Each named move below is a turn or a mirror, shown by a few rows before and after it. Which moves, in which order, take the first row of each later pair to the second? The first pair is answered.
P:
[12 12  5 -7 -7 19 10 14 16 21 12 -6] => [22  4 -7 -2  4 14  3 27 15 12 -5 -8]
[-27  -5 -11 -19 -34  -6   2  -5  13   9  28  26] => [ -7 -24 -37  -7 -11 -17 -16  26  13 -11 -10  22]
[ 14 -18   6  -8   4   5  -9  29  17  30   5  14] => [  8 -15  11 -10  -1   7  -5  23  16  35  14  15]
Z:
[-1  8 -5 10  4 30  1 -4 22 13 27  5] => [ -7   8   3  12   6  27   5 -16  12   6  30   4]
[  2   6   5  -5  -5   4   5 -11  -8  -5  -1   3] => [ 7  5 -8 -9 -9  6  1  2  2 -1 -4  6]
[-30 -11   1  -6  -2  -6   6 -30 -18 -32  10  22] => [ 14  -7 -29 -11  -2   4 -11  38  30  11  -6  16]
N:
[-10 -28   7 -18 -17  -8  -6  19  17  23  17  13] => [ -5 -28  16 -14 -13 -11  -8  19  15  28  15   7]
[ -9  25  -2  -4  -4   3   4 -14  -6 -10 -16 -27] => [ -8  25  -4  -5  -2   5   5 -13  -6 -12 -15 -27]
[  5  -4  19   7  12   1  -3 -14  -2  10  23  -8] => [  6  -2  12   4  16  10   4 -12   0   4  29  -5]
[-20  32  11 -16 -40  11   0 -11  12  23  17   4] => [-15  31  22  -9 -36   4  -6 -11   9  30  13  -5]
K:
[  1 -10   4   0  12   2   0  -1  -8  -8   1   2] => [  2  -3   4   2   9   5   2  -6 -10  -9  -4  -4]
[ 12 -10   0   8  12  -7  -6  10   5   5 -16  -1] => [ 13  -3   1  10  10  -5  -3   5   3   3 -21  -6]
[-11  -2  17  16  10 -15  -7   0 -33  -7 -18 -12] => [ -8  26   2  10  -5   3   3  -5 -26  -5 -27 -20]
Then:
Between the rows of a pair lie two moves.
[  0  -7 -12   5  -1  -5 -18  21   7  24   4   4] => [  5  -7   4  14  10 -10 -19  15  -3  25  -2  -7] | N then K
[ 5  1  8 -5 16  2  5 -1 -6  1 11 -2] => [ -5  -6  -2  -7  10  -3   2  -3 -10  -9   9   8] | Z then K
[ 15 -10  24   6   5   6  -1  11  19  24  -9  -8] => [18 -4 17  2 11 22 11 11 21 15 -5 -9] | K then N
[ -7 -20  -1 -13   8  -3  -9   9   5  -9  17  38] => [ 12 -17  20  -4  14  -9 -18  19  12  17  11  18] | N then Z
[  5   9  10   0   5  -9   6 -20 -25  12   3  -5] => [ 16  17 -13  -1   5  -3   5  -9 -19   4 -17  -9] | P then K
[  3  23  -3  -3 -12   6   2 -10  -5   3 -10 -15] => [  3  18  -5   0  -6   3  -1 -11 -10  -6 -18 -16] | P then Z
[ -6 -11   4 -12  11  -9  20   2 -11  -2  26   4] => [ -8  -6   5 -10  12  -7  22  -6 -17  -8  22  -2] | K then N
[ 21 -17   7   9   6  -3  -3  15   0  -5   6   6] => [ 12  -5  15  13   3  -1   5 -11 -16 -18  -2  -2] | Z then K
[ 27   7  -7   5   5   6  -2  25  15  15  -7 -13] => [  4   7  22  10  15   7  16 -19 -17 -12   8 -16] | N then Z
[  7 -11   1   2  -5 -12 -21  12   4  16 -18   7] => [  8 -10  27   7  17  -2  -7  -6 -11   5  -8  -7] | Z then N
[ 16  15 -27  -7 -18  -1  -5  20   5   3 -23  -1] => [ 14  -5 -18  -3 -12 -15 -17  29   5  10 -14   7] | K then N
[ 12 -14 -19  15  30  -2  -8  13   0 -17 -20 -14] => [  9 -12 -25  12  28   2  -5  12   0 -23 -21 -11] | N then K
[-21 -11  19  -5 -22   4  14 -21 -23  -6  20  12] => [  3 -25 -13   9   3  -6  -4  10 -24 -29 -28   4] | K then P
[ -4   5 -31  -1   0   7  -4  13   3 -15  -6   6] => [  4  19  -3  -2  -1  17   4  12  14  16  13 -10] | P then Z
[-13  16  -2  -8  -3  20  15   5  -6 -14  17  16] => [ 3  0  5 -4 11 13  4 29  6  4 22 15] | Z then K
[-22   1  13  12 -17 -26  -8 -25 -25  -3 -15  -5] => [-21  21 -22  -7 -39  -1   3 -14  -1   1 -10   7] | K then K
[  0  14  -1  30  10   8  -2  -1   4 -23 -26 -16] => [-14  28  -2  12 -15  26  14  -9  19  -6   9  -1] | P then K
[-17  -2  -8 -20 -22  -5   9  -1   9   0  26  16] => [  2   0  10 -10 -18 -14  -4  12  17  29  17  -2] | N then Z
[-12 -14 -10   1  -5 -11  -7  -1  -2 -13  -7  18] => [ -3 -14   9  10   2 -20 -13  -1  -6  -1 -13   4] | N then N
[ 14   8  -2   8 -23   4  -4  -9  -8   7  -5  -5] => [  8   6  -3   7 -24   3  -2 -15 -13  -2  -3  -1] | N then Z
[ 14 -14   9  -4  12   1   2  21  15   8  14  -3] => [ -5 -18 -12 -12  -3  -3   2  14  11 -10  14  17] | Z then Z
[ 19   3  17   6  14 -11 -12  -1  -4  18 -31 -13] => [ 20  18 -13 -11  -4  11  -3  11  17  23 -24  -1] | K then K
[ 14  16   7   3   9  10  20   0   0  -6  -4 -17] => [ -6   4 -17  -7  -5   8  20   0   1 -23   6  11] | Z then K
[ -6   4 -13   6  13  -7  10  12  -1 -16 -19   7] => [ -7  17 -10  -6  -5   4  15  14  15  11   1  10] | P then Z
[ -1  -2 -28  -6 -17  -5 -13  15  10   5 -13  10] => [  7  12  15  -4 -10   3  -1  -1  10  33   8 -14] | P then Z
[  0  25   2 -13 -37   5   4 -33   6  22   5 -14] => [ 30   2 -24   4  -3  -7 -16   4   6  -1 -42 -23] | P then N
[-17  -3 -23  -7 -27 -13  -8   3   7   8   5  17] => [-16 -14   5   8  -9 -31 -15 -10 -14   4  -2   3] | K then K
[-13 -19 -24  -2  -5  -7 -20  14   0 -21   6  37] => [ 14 -23  -3  12  14 -16 -33  32   3   0  -9  13] | K then Z
[-12  12 -20  -8 -28   5  -3 -11  -3   6  -6  16] => [-11  -7  -3  -1 -23 -16 -19  -3  -5  18  -2  17] | K then N
[ -1 -13   7  16  -7 -32 -24 -13 -14  15 -14   0] => [  5  -5  30  16   6 -17 -10 -20 -14  22   3 -12] | N then P
[  6  -8  -4   5   5 -14  -6  17   6   4 -12  -1] => [ -3  -7  13   8  12 -13   2  -3  -9  -9  -5  -6] | N then Z
[ -7  13 -13  15 -13  -6  -8   3   7  -9  -2   8] => [ -9  15   6  20  -6  -6  -4 -12  -3 -11   2   0] | Z then Z
[-19 -16  12   8 -11 -19 -19 -16  -4   8   0  13] => [  1 -15  31  15  17  -6 -10 -10  -5   9   4  -8] | N then N
[20 17 -3  1 16 25 16 -5  3 -1 -3  3] => [ -2  14 -16  -4  -2  17  14 -19  -5 -14  -2  20] | Z then N
[13 13 17 -4 -3 16 10 -4  6 24 17 -8] => [ -9   3  11  -9 -10  11  12 -19  -5   5  29  11] | K then Z
[ 12  19   3   3 -19   3 -12 -19   7  36 -24 -14] => [  0  16  24   2 -13   5  -1 -38  -4  29  -4 -13] | K then Z
[-18  -2 -10   0  -6  -3  14  -1   4  -5  24  19] => [-19 -12   6   9   1 -18   6  -6  -5  -3  20  14] | K then N
[-28  12  27  -7 -12  -4 -14  -2  -8  14  18  -3] => [ -6   8   3   7   8 -10 -27  18 -12  -6 -28 -17] | P then K
[ -8  18  23 -22  -1  17   6 -12   2   1   5 -21] => [ -8   3 -22 -24  -3   9  -9  11   6 -23 -20  -2] | Z then P
[ 20 -16  20  14  26 -10  -3  12   0  -9   3  -5] => [-15 -11  -5  -6 -11  -6   4  -3   3 -17  24  30] | P then Z
[ -5   1 -34   5 -21  -6  -8  16  26  11  -2  -4] => [  6  22   5  12  -7   8   9  -6  16  21   4 -36] | Z then K
[ 10  12  10   3  17  12   6 -15 -11  -4  -5 -18] => [  1  10 -24 -10   6  19   9  -5  -2 -17  -4   3] | N then Z
[ 8 -1  4 -3 11  6 -1 17  7 -1  0 -9] => [-10  -2   6  -4   6   3   4  -4  -7 -17   7  -1] | Z then N
[ 15  -4 -30  10  -2   2   9  27  15  -3  -9   4] => [ 14 -22  -5  23  15 -19   0  21  -1  -6 -11  -1] | K then K
[  7 -14   0  22  10   8  -5  23   3 -14 -10   3] => [  5 -13  13  24  15  10   1  12  -5 -16  -6  -2] | N then Z
[  7 -11  13  11  23   0  15  -9  -4 -24  10   7] => [  9  13   0   5  11  15  24 -14   1 -24   2   0] | K then K
[-14  -7 -25 -10   0  -7   3   7  -3 -22 -20   6] => [  3   9 -10 -16  -7   7   6  22  21  21  -3  -5] | P then Z
[ 1  3 16 10 -3  5  7 -9  3 25 16 -1] => [ 18  -3  -3  19  13  -2  -4   8   2  10 -17  -9] | P then K
[ 12 -19   9  16  38   0   3   3 -16 -20  -2  -8] => [ -1  13  21   5  12  19  24 -25 -13  -5  17 -12] | P then K
[  2  -6  11 -15  -6 -21  16   5  -9  -2   5 -17] => [  2   5   0 -20 -13 -11  22   5  -3  -1   4 -18] | K then K
[ -4  -1  14  -1 -16 -10  -9   9  -1  10   7   6] => [ 0  0 23  3 -7 -7 -6  7 -4 10  8  0] | Z then N
[ -7 -21  47   7   7 -21  -6 -17  -4   6  20 -11] => [ 18  -4  18  17  18 -17 -10  -5  -7 -14 -32 -33] | K then P
[-24 -17 -12   9  -5 -20 -15 -10 -14 -23 -12  11] => [-20   7 -20   5 -16  -7  -6 -20 -14 -24 -23   0] | K then K
[ -5 -10 -12   3  14   4  -2  20   1  -3  14  -3] => [ -7  -6   4   6  17   4   2   8  -7  -2  20 -10] | Z then P
[ -6 -14  -7   7  -3  -4  -1   6 -15   1   1   8] => [  7 -12  -3   8   4   0  -1  15  -8   9   1   0] | Z then N
[-8 -6 -6 -3 -4 -5 -1 -1  5 -8  4  8] => [-5 -4 12  2  4 -5  2 -8  0 -4  6 -3] | Z then Z
[ 14   7  14   0   9  13   9   2   8   9  -9 -19] => [  9  -1  -1 -10   7  21  14  12  17   2   5  -3] | N then K
[  2 -17 -18   9  -8 -15 -19  24   5   4  -6   2] => [  8 -12  -1  17   0 -20 -19  15  -4   6 -17 -15] | N then K
[ 18   2  45  13  22  -2  -3   1   1  26  15 -21] => [-34  -9  13   5 -15 -25 -10 -30 -21 -11  12  21] | Z then N
[-10 -21  11  12  30 -22  -5 -17 -22 -30 -10  -8] => [-14 -16 -43 -12 -10 -11 -12  18  18  -8  -2  24] | P then Z
[ 10  13 -13  11  -9 -13 -10   7  -2   1 -31  -8] => [ 13  13 -15   9 -10 -11 -11  14   3   7 -27  -6] | K then N
[  3 -20   5  -2 -13 -16 -11  -6 -13  -6 -12   0] => [  6   1  -8  -7 -24  -1  -2 -11  -8  -5 -19  -7] | K then K
[ -3 -13   1   0   5 -10  -7   4   1  -1  13   6] => [ 1 -6 11  6 14 -6 -2 -4 -6 -7  7 -7] | K then N
[ -6  -4 -11  -3  10  19  -2   3   2 -16  20   6] => [-15 -14  -4   2   5   1 -13  -2  -7 -15  17  12] | N then K
[ 12  -3  -2   9  10  -5  -8  -6   2   9 -15 -13] => [ 13  -2 -11   4  17  10   4  -2   7  -1  -8 -10] | N then N
[  4 -19   6  13   2 -27 -19  17  -3  13 -12  -3] => [-14 -22  10  11   9 -23  -6  -8 -22 -15  -1   4] | N then Z
[ -4  -1 -17  -2 -15 -19 -11   3   0  -4 -10  14] => [-12  -3  -2  -3 -19 -21  -8  -7  -2   2   4  17] | P then K
[ 20   3  30   1  26  14  15  -6  -3  15  18 -35] => [-34 -10 -13 -11 -23 -12   2 -32 -20 -18  13  14] | Z then N
[ -9 -16 -18   7   4  -6  -5   9   4 -16  -3  20] => [ 13 -10  -3  10  22   7   1  20  12  -2   0   1] | Z then N
[ -1   3 -27  -3  -3   2   3   3  -2 -16 -20   0] => [ 15  10 -14  -1   6  11   5  14   9   3 -15 -13] | Z then K
[-12 -28 -13  -5   0  -9  -8  13   1 -14  10  21] => [ 13 -22   2   0  20   4  -3  28  12   3  12   1] | Z then N
[ -5   2  -7 -15 -12  14   9   5  15   5  32  21] => [-11   0   3  -8 -27 -12  -9  -2   8  21  20  19] | N then N
[-10   1 -17  -4  -9  -6   0   2  -2 -11 -12  12] => [ -8  -7  -5   1  -7 -18  -8   4  -6  -4 -14  10] | K then N
[ -3 -29  -9  -9  21  -9  -1  21  -2 -28  12  20] => [  4   3  10   5  22  -7   7 -13 -24 -35 -19 -16] | K then K
[  4 -14  -1  -3   8  -4 -11  10  -2  -3   2  -8] => [  7  -7  -1  -3  11   3  -5   4  -5  -8  -2 -14] | K then N
[ -9  21 -16  -1 -10   9  16 -24  -4 -27  -1   4] => [ 15  -2 -26  -3   0   6  -1  27  27   2   7  12] | Z then K
[ -5   0  15  -3   2 -12  12 -11 -21  -1 -10   9] => [  1   1  17  -3  10  -3  18  -8 -19  -5  -6   6] | N then N
[  0 -12  33  14  25   6  12  -6   0   5  24  -7] => [ 14 -13  -4   5  13   9   1  31  27  18  14   6] | Z then Z
[-24  -3  20   2   1 -19   2 -34 -25 -15   7  18] => [-13  -2  33   7  16 -14   5 -31 -26 -14   7   6] | N then N
[ 15  11  -5  10  -1 -16  -5   6 -15  -9 -38 -14] => [ 10  10 -14   8  -6 -15  -6   5 -15 -15 -38  -7] | Z then Z
[ 20   0  -8   2  16  11   2  17   2 -11 -16  -5] => [ -3  14   7 -11  -9  20  17  -9   3   3  16   4] | P then N
[ 28  16  -3   3 -13  14  20   8  -1   4  -3 -13] => [  7  15   0   1 -20   9  24 -16 -17 -13   2  -4] | Z then N
[-12 -34 -16  -6   4  -9   4 -11  -2 -32  15  11] => [ 19 -26 -19  -8   6   1  -1  26  28   6  13  -2] | P then Z
[ 10 -15   9  14  35  -6  -3  -3  -6 -11  -4   1] => [-12  -9 -22  -6  -2   1   0  -2   9  -7  14  32] | P then Z
[-15   2   4   2  -1  -5   2  -9 -14  -1  -4   2] => [ -3   1  -7   1  -5  -5  -6  10   0  12 -12   1] | Z then N
[  3  -4  16   6   1 -30 -14 -13 -10  19 -15 -21] => [  3  20   4  -1 -15 -13  -2 -21  -3  22 -19 -26] | P then K
[-14  13  -8 -13 -18 -15 -15  25  18  26   2  16] => [  0  19  38  -3  20  -1   5   7   3  23  16 -14] | Z then N
[ -3 -14   5  -2  18   8  10   9  -2 -11   9   7] => [ -9 -16  -8  -6   6   5   5  12   2 -10   7  16] | Z then N
[  0  -6  -7   6  22   2   4  -6 -10 -24 -15  -8] => [-11  10  -1  -7   0  17  18 -22  -4 -10  11  -2] | P then K
[  1  -3 -20   0  13  17   9   0   0 -25 -14   4] => [-14   2  -4  -8   0  21  19 -15   1 -11  16  12] | K then P
[  0  -4  18  -9  12  14   8 -20 -13  -6  28   5] => [ -5  -2  12 -10   7  12   9 -25 -14  -9  27   9] | N then K
[ -5   5   2   8  21  -5   2 -18 -14  -4 -16   3] => [-17  13  -8  -7  -4   2   8 -20  -1  10   3  18] | Z then P
[-10  -1   4 -17 -10   9   1  17  21  18  21  14] => [-11  -2  12 -11 -14  -3  -7  14  18  27  15  11] | N then N
[ 12  10  -5  -1  -8   1  -5   6   7  14 -15 -15] => [  3   5   1   6   1  -6  -4 -11 -11  -7 -20 -16] | Z then P
[  2   2  18   9  17  -3   5 -16 -17 -19 -10  -9] => [-18  10  -7 -10 -20   5   8 -16  -1 -10   9  18] | Z then P
